In the rows, zero is written as 128.
Z: 4 groups of rows, each row roughly a mix of its group's hidden directions
Z (116 x 10)
[[196 109 152  95 155 143 142 121  93 134]
 [198  99 151 124 140 132 163  93 128 141]
 [133 114 135 114 113 176 146 154 191  96]
 [ 88 139 106 133  79  91 150 165  98 145]
 [155 127 137 149 123 128 179  64 130 161]
 [145 181 170  97 133 103 159 120 116 165]
 [134 127 140 116 119 173 137 137 204 102]
 [131  96 129 132 112  88 164 136  65 155]
 [ 70 130  89 170  99 122 108 143 152 108]
 [192  93 136 116 145 144 145 161 142  91]
 [113  60  95 141 146 158  89 128 134 118]
 [136 172 170 125 126  88 160 145  80 133]
 [105 158 161 152 112 192 121 122 166 125]
 [140 116 146 127 121 173 137 146 198  96]
 [105 138 124  92 140 136  81 191 141 105]
 [109 141  92 134 114 105  87 195 139 113]
 [176  87 126 109 141 157 141 170 150  92]
 [ 72 137  97 139 112 109 121 181  94 116]
 [147 151 180 117 164 149 110 111 180 145]
 [143  97  79 109 113  67 134 136  96 130]
 [ 79 128 100 146 107 124 128 186  89 115]
 [ 63 159 108 124 131 127  87 170 132 120]
 [137 132 137 114 120 172 135 133 206 105]
 [164 117 151 104 149 157 135 132 199 117]
 [171  81 149 146 116 134 174  98  96 131]
 [148  65 164 145 121 107 156 123  93 154]
 [142 176 174 116 130  90 158 142  88 139]
 [133 108 127 141 118  88 172 114  73 168]
 [154  67 105 123 136 139 123 150  70 130]
 [179  76 154 130 152 144 136 164 144 103]
 [110 139 152 128 163 110  95  87 160 179]
 [188 123 144 109 148 118 131  70 155 141]
 [154 101 146  95 135 116 153 139  64 162]
 [ 86 142 101 120 128 127  89 185 106  95]
 [130  97 167 130 153 142  74 148 176 115]
 [ 86 109  81 156  90 135 114 152 102  97]
 [176 124 155 105 185 102 117 100 148 141]
 [138 114  93 106 108  72 158 149  85 143]
 [155 102 117 141  82 116 174 116  79 105]
 [ 98 130 110 161 116 158  75 125 181 124]
 [147 122 150  97 189 102 107  96 151 158]
 [159 115 155 140 144 159 134  89 160  72]
 [ 94 163 112 147  87 164 112 117 178 143]
 [157 157 182 109 161 138 130 114 170 158]
 [192 136 144 157 133 159 100 116 171 129]
 [172  93 134 123 140  90 157 129  76 153]
 [119 138 146 112 152 162  81 147 188 111]
 [ 71 113 104  98 115  91 146 156  91 130]
 [169 112 152 121 130 166 145 147 189 105]
 [ 96 142 116 143 129  83 115 106  61 145]
 [161 102 114 116 124 163 135 165 158  70]
 [126 158 121 111  87  86 148 185 103 132]
 [ 90 138  82 132  77 146 140 155  91 112]
 [139  79 105 147 148 172  98 106 155  94]
 [152 110 131 125 109 122 178 122  57 143]
 [108 190 152 130 134  92 104 162 160 114]
 [152  99 134 116 153  91 147 144  59 119]
 [167  93 153 148 123 136 177  82 111 148]
 [ 73 165 112 112 131 129  84 165 155 120]
 [174 154 170 107 165 118 122 114 166 158]
 [101  93 138 145 112  96 155 140  70 163]
 [ 59 145 105 142  95 135 105 166 131 116]
 [154 124 100  95 146  52 114 122 124 141]
 [183  81 149  96 157 116 143  99 136 142]
 [111 122 123 149 129  87 124 126  49 145]
 [ 64 128 113 137 101 142  97 178 139 119]
 [ 85 111  74 148 102 114 111 144  94  96]
 [175 168 165 149 159 153 144  89 133 131]
 [ 92 161  98 149 101 134 120 114 194 124]
 [135 125 132 111 126 171 129 137 205 100]
 [171 107 152 142 125 134 176  73 130 154]
 [202 104 116 127 123 116 151 116  93  99]
 [181 111 131 101 157 147 126 136 181  95]
 [101 115  87 151  82 133 155 149  79 111]
 [147  90 151 142 118 172 143 168 171 100]
 [ 86 133 132 123 154 123  65 173 151 125]
 [132 122 117 143 142  82 117 122  50 137]
 [131 211 147 121 121 100 138 132 149 147]
 [176 132 138 136 136 120 160  66 154 157]
 [123  69  88 151 114 153 108 142 133  83]
 [158  72 142 119 170 151  94 137 125  93]
 [190 113 148 123 144 123 163  83 139 157]
 [184  93 142 112 139 142 156 117  73 126]
 [111 173 165 148 118 184 124 113 167 130]
 [127 202 135 130 100  99 163 129 122 151]
 [111 137 127 165 164 141 146 138  62  95]
 [175 148 170 143 144 172 145  90 150 135]
 [121  91 135 151 122  79 146 131  71 160]
 [180 133 137 132 136 140 171  69 143 148]
 [123 115 125  92 163  79  78 142 161 138]
 [ 79 124 126  92 120 101  98 176 158 147]
 [120 133  98 139  70 168 156 166 121 102]
 [138 198 160 117 135 111 123 129 177 117]
 [122  56 107 152 142 164 120 103 107 115]
 [171 103 149 126 131 112 180  95 107 169]
 [111 123 147 134 101 197 132 122 164  89]
 [175  94 137 160 129 113 163  82  99 139]
 [179 124 165 120 172 133 137 114  76 133]
 [ 66 121 100 135 103 123 105 181 118 116]
 [ 65 143 125 148 108 150 130 183 108 119]
 [157 135 111 131  90 132 174 156  75 103]
 [ 76 148  99 124 120 122  91 178 111 101]
 [181 132 166 113 155 139 141  80 156 145]
 [165 119 116  79 141 157 142 146 176  95]
 [107 180 111 145 104 134 133 101 191 128]
 [107 153 103  93 152 116  91 189 112 121]
 [ 99  69 102 126 140 152  83 132 162 122]
 [198 124 147 140 131 148 172  98 113 139]
 [120  60  92 151 124 147 108 144 107  96]
 [ 67 159 129 140 126 155  97 127 178 126]
 [ 97 158 129 126 142  83 112  85  94 170]
 [112 102 147 120 122 108 175 155  63 121]
 [173 126 139 115 151 167 122  87 179 108]
 [169  88 136 118 173 160  91 126 143  98]
 [118 126  94 126  89 134 160 164  66 117]
 [194 152 155 140 125 152 156  91 143 146]]

the one row of each list that fits no group (the others fit one group, some only roughly)
- J601: [137  82 141 126 141  92 127 163  66 141]
- J758: [ 85  91 126 160 102 131 134 149  69 116]
- J462: [ 76 131 112 122 125 105  99 186  93 123]
- J979: [ 75 172 123 116 108 140  88 172 132 128]
- J279: [103 148 104 159  99 143 136  91 183  98]
- J439: [187 121 149 121 161 130 112  80 164 134]
- J898: [125 103 158  90 174 114  87 137 171 145]
- J507: [163  95 117 108 138  91 177 127  81 136]
- J160: [ 90 102 104 139 114 111  87 184 137 101]
- J389: [191 104 107 113 146  81 143 113 100 132]
- J728: [120 159 115 153  94 146 150  90 184 102]
- J715: [ 81 174 144 129 141  93 121 134 118 182]
- J443: [ 52 155 115 136 131 136  91 155 135 134]
- J837: [ 54 128 128 130 121 124  92 175 127 127]
- J34: [ 84 112 127 114 126 115 105 197  94 122]
  J979
- J648: [125 123  93 148 109 110 147 140  53 105]
- J781: [157  98 140 115 141 112 135 161  55 132]
- J275: [ 68 129 124 142 121 150  90 183 140 118]
- J304: [ 86 142 107 131 134 103  72 178 146 119]
- J306: [ 96 127  68 153  99 115  94 140 111  93]
- J641: [ 96 158 148 159 122 181  93 146 162 112]
- J460: [124 146 137 118 172 132  75 134 188 136]
- J123: [ 89 138 102 158  74 117 175 115 108 125]
- J394: [180 155 145 141 165 130  97  84 158 125]
- J723: [151  57 102 119 153 160 101 123 118 115]
- J112: [163 125 155 118 185  97 106  93 143 157]
- J985: [ 75 128 101 141 122 110  97 188 117 116]
- J718: [160 139 149 104 177 145 101 123 186 138]
- J637: [110 148 108 126 126 104 154  90  57 142]
  J637
- J368: [104 107 136 131 110 125 142 143  46 150]
- J390: [ 80 134 110 114 124 111  98 191  98 116]
- J283: [157 100 167 119 157 138 155  97  74 144]
- J335: [100  83  77 122 104  95 131 142  89 112]
- J458: [ 68 147 109 115 114 119  89 179 129 112]
- J882: [142 152 177 103 159 129 108 109 180 157]
- J246: [151  88 144 130 130 105 165 156  69 107]
- J555: [ 61 131 118 129 125 124  93 182 112 121]
- J725: [ 74 130 129  97  94 114 162 163 104 155]
- J31: [157 196 169 108 133 106 150 128 121 146]
- J454: [ 77 140 111 113 135 126  93 187  99 114]
- J879: [157 100 131 131 111 106 183 112  76 153]
  J368
- J198: [136 101 125 133 124 168 117 153 187  79]
- J735: [ 69 105 114 107 107 111 136 182 103 132]
- J406: [118 159 106 131 117 156  97 100 197 137]
- J173: [107 169 129 112 103 162 129 109 195 118]
- J400: [138 107 146 129 134  96 161 149  54 129]
- J506: [ 72 160 118 129 126 137 105 182 106 100]
- J940: [179 119 140 140 105 166 178  93 110 132]
- J567: [ 74 140  95 112 116  84 134 164  95 125]
- J440: [ 72 149 102 141 102 115 103 184 119 128]
- J767: [120 183 139 139 127 141 150  71 171 133]
- J358: [ 68 141 108 151 109 109 111 121  75 149]
- J481: [102 149 123 145 120  91 131  97  70 170]
- J520: [177 106 154 114 167 142 114 132 186 125]
- J517: [ 79 147  95 140 101 114  98 160 174 120]
  J506
- J893: [132 122 142 113 126 120 168 107  63 175]
- J175: [178 138 166 108 158 127 159  81 135 149]
- J262: [123 194 164 116 117  96 163 118 125 156]
- J154: [180 100 145 158 115 123 161  72 129 129]
- J77: [122 152 125 135 145  99 112 135  48 149]
- J662: [181 110 131 142 122 133 181  81 106 141]
- J627: [161 118 168 109 164 132 145 105  73 154]
- J814: [146  86 106 118 148 159  84 123 176 100]
- J970: [159 144 174 107 167 131 107 125 181 148]
- J675: [181 118 152 124 123 144 170  79 154 146]
  J77
- J891: [136 157 188 116 153 160 155 102 156 151]
- J937: [174  82 145 146 132  98 157 114  87 150]
- J513: [168  63 172 116 146 118 122 149 127 141]
- J329: [ 66 133 106 112 122  93 113 179 113 129]
- J487: [166 123 115 124 145 155  89 135 175  77]
- J709: [137 149 115 127 125 151  81 135 166  65]
- J554: [ 80 141  96 156  81 159 103 144 149 111]
- J869: [ 83 172 130  96 124 137 112 140 184 148]
- J594: [156 140 121 142 127 116 166  73 185 126]
- J551: [ 92 139  97 148  83 142 134 115 185 104]
- J337: [101 157 122 156 111 153 128  92 190 103]
- J757: [178 141  94 143 131 106 159  99  77 117]
- J264: [130 183 156 122 121  88 154 144  90 163]
- J678: [ 97 162 111 136 144 103  77  79 155 134]
- J522: [177  99 144 115 132 110 176 113  89 159]
  J594
- J263: [184 110 128 138 125 101 170  94  86 136]
- J827: [ 70 145 108 136 118 108 107 187 107 128]
- J371: [156 147 138 110 131 172 110 112 193 101]
- J472: [109 163 142 124 130 170 112 107 197 125]
- J732: [ 74 173  91 109 120 124 108 169 124 114]
- J465: [105 129  96 139  95  87 141 148  65 121]
- J20: [ 89 108  75 158  88 104 131 123  95 123]
- J88: [201 130 147 142 141 146 143  80 139 133]
- J612: [118 127 109  98 128 139 113 195  86  95]
- J21: [180 131 177 136 153 160 161  97 131 142]
- J332: [151 132 148 109 153 153  87 132 194 109]
- J523: [100 123  81 155  76 136 130 143 160  93]
- J754: [178 134 181 112 173 136 146 116 144 152]
- J426: [ 75 149 115 116 125 112  76 174 145 116]
- J765: [ 90 141 146 132 146 141  81 130 194 136]
  J20
- J30: [145 178 140 110 139 132 102 127 198 123]
- J917: [188 119 134 149 138 117 156  68 133 141]
- J948: [178  90 137 108 139 126 164 162 108  88]
- J593: [183 138 151 126 145 138 166  70 124 137]
- J863: [187 112 154 127 129 130 157  78 160 145]
- J544: [109 190 158 120 116 100 160 105 133 166]
- J392: [ 87 149 133 111 152 124  67 173 115 126]
- J399: [181 141 117 120 119 117 181  77 127 144]
- J984: [192 129 129  93 162 158 113 114 160 140]
- J179: [168 121 138 146 116 136 167  63 156 140]
- J483: [161 120 131 104 156  85 148 134  63 135]
- J760: [ 80 133 145 139 129 167  94 131 187 121]
- J340: [187 103 143 142 125 142 171  78 126 128]
- J228: [ 97 197 133 153  99  98 155 122 138 134]
  J392
